In the rows, 128 means zero.
The rows of A fall into several groups, and each row is roughly a mix of its group's hidden directions.
A:
[[166 164 103 137 161 100 120 151 160 131 146]
 [114 101  88 114 147  81 146  97 123 132 154]
 [158  81  94 122 133 170 158 139 140 136 129]
 [137  97 137 154 145 136 115  75 172 126 143]
 [ 86 102 127  83 132  91 140  98 115 136 144]
 [107 128 151 148 140 188 143 138 118  91 109]
 [120 104 136  87 126  83 112  97 144 153 100]
 [ 94 114 106 107  97 128  87  93 129 151 153]
 [114 144 136  93 136 183  94 115 150 103 130]
 [115 126 114 159 128 152 165 186 106 123 114]
 [103 111  83 125 105 133 143 152 137 144  76]
 [113  91 125 137 148 184 136 151 110 157 145]
 [107  80 171 114 114 130  90 103 120 129 144]
 [108 142 112 143 107 148 162 184 104 125 105]
 [151 135 118 106 111  67 102 121 137 160 146]
 [111 157  94 106  81 142 143 121 151 150 100]
 [114 159 137  78 111  84 130 124 121 153 103]
 [108  97 134 134 111 175 121 144  89 117  91]
 [112 140 137 141 139 187 132 143 102  83 118]
 [124 128 133  62  98 147 111 102 103 121 121]
 [115 125  98 153 104 178 155 166 125 120 111]
 [100 133 152  87 101 134 131  81 128  93 131]
 [ 94  97 145 161 146 101 173 142 146 131 143]
 [128  94 143 180 156 134 123 163 103 109 139]
 [144 141 116 125 168 171  97 151 163 138 151]
 [139  97  86 113 126  93 146 119 162 163 141]
 [104  77 104 112 132  83 153 111 126 130 147]
 [101 136 152  87 102 133 130  80 128  94 130]
 [168 158 113 142 162 136 152 152 126  88 110]
 [140  90 133 131 140 111  90 109  95  81 118]
 [126 135 116  88 101 156 103  83 122  96 144]
 [144 172 101 136 137 129 180 157 136 131 103]
 [132 165 172 162 141 166 132 158 142 126 121]
 [102 167 171 128 127  92  91 125 113 110 132]
 [153 168  86 118 124  95 150 119 120 100 102]
 [153 139 130 141 116 202 141 129 118 143 110]
 [125 171 142 134 124  85  90 126  89 110 125]
 [132 147 144  78 135 170 135 150 165 126 147]
 [156 114  68 102 109 118 107  99 112 124 128]
 [109 126 126 152 139 108 151 170 146 184 121]
 [135 161 102  81 143 124 100  89 101 129 130]
 [115  81 160 156 120 107  94  97 110 130 138]
 [118 153 169 145 128 179 115 136 107  96 112]
 [138 161  94  97 155 119  91  96 102 136 130]
 [118 174 162 126 121  86  87 119 111 132 136]
 [134 127 117  85 110 142  96  88 120  84 141]
 [ 93  92 141 119  99  85 110 108 130 160 128]
 [114 143  94 143  96 177 160 137 152 131 109]
 [ 89 103 152  97 100 165 132  97 111 112 128]
 [118  82 160 129 115 129  81 103 114 124 158]
 [122 157 133  88 102 112 131  82 161 151 116]
 [ 84 130 132 140 151 140 131 141 115  64 127]
 [167 155 119 140 149 164 157 155 127  89 129]
 [146 163 121 116 157 117 109 120 182 139 161]
 [150 138 135 146 123 203 136 131 112 128 108]
 [144 126 125 154  98  76 143 138  98 118  90]
 [160 159 137 138 104 183 110 142 123 113 100]
 [148 171 127 131 144 169 168 159 151 129 132]
 [104 130 153 102  87 123 126  88 114  91 104]
 [119 147 141 153 136 193 132 132 108  97 110]
 [139 116 164 132 155  94 116 157  81 120 152]
 [108 138 102 131 104 145 155 182 105 125  95]
 [118 132 105 110 109 136 131  81 180 143 101]
 [131 113 125 158 104  81 153 138  91 122  92]
 [128 142 130 101 157 173 108 119 162 139 169]
 [107 162 113 126 131 139 147 151 159 187 134]
 [167 157 134 123 107 186 103 138 122 116 112]
 [139 117 162 152 166 117 124 156  90  97 151]
 [167 153  79 111 126 145  95 103 109 124 125]
 [ 90 150 125 103 101 152 147 118 151 177 129]
 [124 129 116 156 125 142 132 190  83 110 130]
 [ 82 154 143 169 154 135 131 111 120  94 109]
 [153 118 156 137 159 119 104  82 143 112 168]
 [143 124  67 145 155  92 113 110 126 142 145]
 [ 91  78 163 101 109 116 153 134 133 131 142]
 [126 131 132 157 142 155 156 184  95 108 135]
 [157 159 142 122 105 180  96 141 118 120 102]
 [ 86 102 137  88 143  87 143 106 120 137 148]
 [128 153  85 108 158  96 106  90 110 139 137]
 [118  89  93 153 139  82 161 120 140 129 146]
 [102 120 122 137 135  96 136 164 147 188 123]
 [147 108 112 167 124  75 154 155 124 150 134]
 [ 78 145 146 133 150 108 111 133 120  75 139]
 [143 123 114 147 158  93 159 137 142 161 174]
 [147 159 110 122 169 127 117 136 173 149 165]
 [126  85 111 165 140 139 145 173 110 158 129]
 [128 135 156 103 156  91 119 166  81 130 129]
 [149 174  88 136 142 123 167 158 137 127 110]
 [148 182 146 120 129 171  94 133 116 125 107]
 [ 96  76 138  96 116  90 152 119 131 130 143]
 [102 161 108 114 127 153 145 145 164 177 134]
 [ 97  88 134 135  91 131 151 131  85 123  97]
 [110 138 126 149 134 117 154 167 145 189 126]
 [127 106 114 174 129 164 134 173 104 105 133]
 [156 128 157 142 165 108 159 170 137 112 102]
 [114 146  89 143  93 174 154 137 150 133 110]
 [112 147 104 102  96 163 105  83 131 129 155]
 [ 91 134 137 129 148 148 121 147 110  63 137]
 [135 141 162 179 113 159 135 165 152 128 115]
 [119  93 141 153  95 115 149 129  78 131  97]
 [ 84 159 153 157 156 128 123 119 101  93 118]
 [125 108 149 149 122  66 151 130 115 139  92]
 [129 137 126  95 124 128 130  71 178 144 119]
 [161 163 109 121 131 176 142 135 137  91 151]
 [125 157 137 156 135 184 130 129  92 104 105]
 [ 95 110 132 117 151  71 117 136 129  90 147]
 [155 145 161 105  97  88  98 130 119 162 131]
 [153 161 110 159 169  99 148 153 134 127 102]
 [152 102 122  89 110  88 125 134 151 166 150]
 [ 94  91 175 128 119 142 110 122 142 165 147]
 [154 155 126 129 137  71 136 111 161 138 160]
 [112 141  94 124  92 161 143 111 169 152 105]
 [106 110  81 119 102 138 139 151 137 148  80]
 [108 109 108 150 152 184 159 129 137  99 119]
 [165 169  97 127 143 132 151 131 116  84 106]
 [141 108  89 113 125  79 139 116 151 167 143]
 [118 119 134  76 130  77 126 135 113 146  94]
 [ 87 109 107 123  93 135  98 102 119 166 149]
 [137 122 166 153  92 168 129 166 142 122 107]
 [118 176 150 129 123  99  90 131  88 105 129]
 [140 131 160 120 158  96 116 159  78 112 148]
 [ 92  89 143 145 146  92 167 138 144 136 150]
 [142 164 111 137 136 114 182 162 132 139  97]
 [129 130 152  81  89 151  99 128 108 120  95]
 [152 109 115 105 117  88 127 118 158 179 146]
 [125 133 133 135  92  80 144 116  99 103  86]
 [112 135 153 107  83 105 124  85 120 100 102]
 [ 96  96 115 105 145  70 142 108 124 136 143]
 [136 146 123 177 123 181 135 130 135 108 161]
 [126 175 146 129 110  81  89 125 101 121 124]
 [152 107  74  97 105 115 104 102 109 124 120]
 [ 99 106 139 107 148 188 138 116 119 134 160]
 [ 90  71 152 114 116  98 153 137 135 134 139]
 [100 118 138 109 151  88  99 137 138  89 164]
 [113 149  87 129  98 169 151 125 161 143 105]
 [112 148  91  99 101 150 146 120 160 156  96]
 [161 151  82 141 130  98 137 126 100  92 110]
 [119 135 137 125  86  76 140 104 113 105  94]
 [142 103  98 139 124 170 174 122 147 158 109]
 [105  76 121 133 112 174 136 157 107 146 127]
 [147 167 109  89 128 151  89 100 103 130 125]
 [110 141  89 142 100 173 114 107 114 150 160]
 [146 156 113 117 136 188 119 139 140 117 168]
 [153 103 116  93 115  82 124 131 146 167 151]
 [153 149 125 127 104  91 111 103 148 183 127]
 [143 130 115 132 163 158 107 150 167 160 164]
 [107 145  90 100  88 144 141 130 147 147  87]
 [162 161 121 133 103 125 132 113 103 184 109]
 [166 175  93 141 148 149  94 118 120 133 130]
 [120 114 102 136 115 137 132  80 185 141 107]
 [156 139 119 157 179  96 131 149 123 106  97]
 [138 143 126 124 171 183  94 140 150 136 143]
 [109 142 101 151 108 167 164 166 127 118 101]
 [158  98  95 127 118 150 167 123 143 172 116]
 [166 160 136 161 113 176 114 152 140 120 113]
 [122 145 134  97 146 180  92 118 162 115 144]
 [ 92 101 121 118 149  67 146 112 132 140 145]
 [163 155 130 177 119 166 117 156 141 123 111]
 [114 138  88 152  92 172 148 128 157 132 110]
 [124 142 139 121 100  71 146  97 120  93 112]
 [157 153 114 163 167 107 153 157 123 118  99]
 [144 166 127  96 150 159  96 118 165 118 152]
 [119 157 104  97  86 141 138  96 162 142 107]
 [124 157 121  90 104 125 128  80 167 150 117]
 [111  84 130 155 100 114 156 141  86 134 103]
 [112 116 130  90 110 162  85 107 138 130 169]
 [ 99 131 149  86  94 140 131  86 118  97 121]
 [123 146 146 102  97 135 111 103 112  77  94]
 [148 163  95 176 167 132 125 125 137 139 149]
 [ 96 122 142  80 117 168 135  95 130 111 154]
 [162 162  98  97 121 144  85 105 109 126 118]
 [ 89 100 118 129  94 112  96  98 119 164 144]
 [116 150  93 154 105 179 129 113 117 150 156]
 [157  98 140 152 138 102 120 126  88  81 112]
 [138 138 135 177 148 172 136 144 121  98 161]
 [122  85  97 107 145  85 142 127 158 139 154]
 [142 102 155 151 169 104 118 152  92 106 151]
 [159 136 150 101 107  82 102 130 115 168 139]
 [131 164 167 146 121 171 112 133  93 111 107]
 [121 128  89  88 143  91 109  89 106 136 136]
 [115 166 118 110 120 131 155 182  94 124 108]
 [138 117 162  96 146  77 100 102 121 143 141]
 [140 152 123 119 162 177  85 142 156 122 130]
 [145 110  71  98 112 102 115  94 113 124 128]
 [120  93 124 152  91 107 150 148  89 133  95]
 [129 145 128  96 118 126 127  70 175 145 122]
 [119 114 143 164 144  99 153 170 140 170 117]
 [131 144 173 148 133 182 127 133  97 115 106]]
One row of each group comes first, with its name. Which group is each row after those in?
[145 118 164 109 158  77 106 122 101 127 152] | (139)
[114  92 134 176 123  91 119 105  97 133 106] | (91)
[156 162 147 168 140 172 116 160 138 126 120] | (98)
[ 93 117 149  86 112 168 127  94 129 103 141] | (148)
[ 95 139 150 147 147 166 131 138 107  76 117] | (143)

[149 123 149 162 161 112 164 170 132 121 101] | (91)
[141 128 149 131 145 113 112  65 166 132 152] | (139)
[139 150 121 116 165 178  92 142 157 125 142] | (148)
[156 140 110 131 158 122 126 144 166 162 176] | (148)
[101  83 155 148 127 110 167 150 153 133 149] | (98)
[122 121 113  96 110  98 109  84 161 158 107] | (139)
[116 143 146 102 123 179  93 111 123  96 102] | (148)
[131 133 165  98 100 176  98 144 112 127 106] | (98)
[130 157 164 151 127 185 131 125 100 131 105] | (143)
[139 113 111 116 114 141 111  69 175 138 134] | (139)
[139 122 132 104 108 152 104  83 115  77 142] | (91)
[118 101  80 121 134  76 143  97 125 131 142] | (98)
[153  79  88 123 132 153 165 132 146 146 127] | (143)
[153 174 126 129 131  69 123 112 146 109 118] | (148)
[157 123 110 113 103 101 133 114 155 188 131] | (143)
[113 160 108  80  99 127 135 109 152 152  97] | (139)
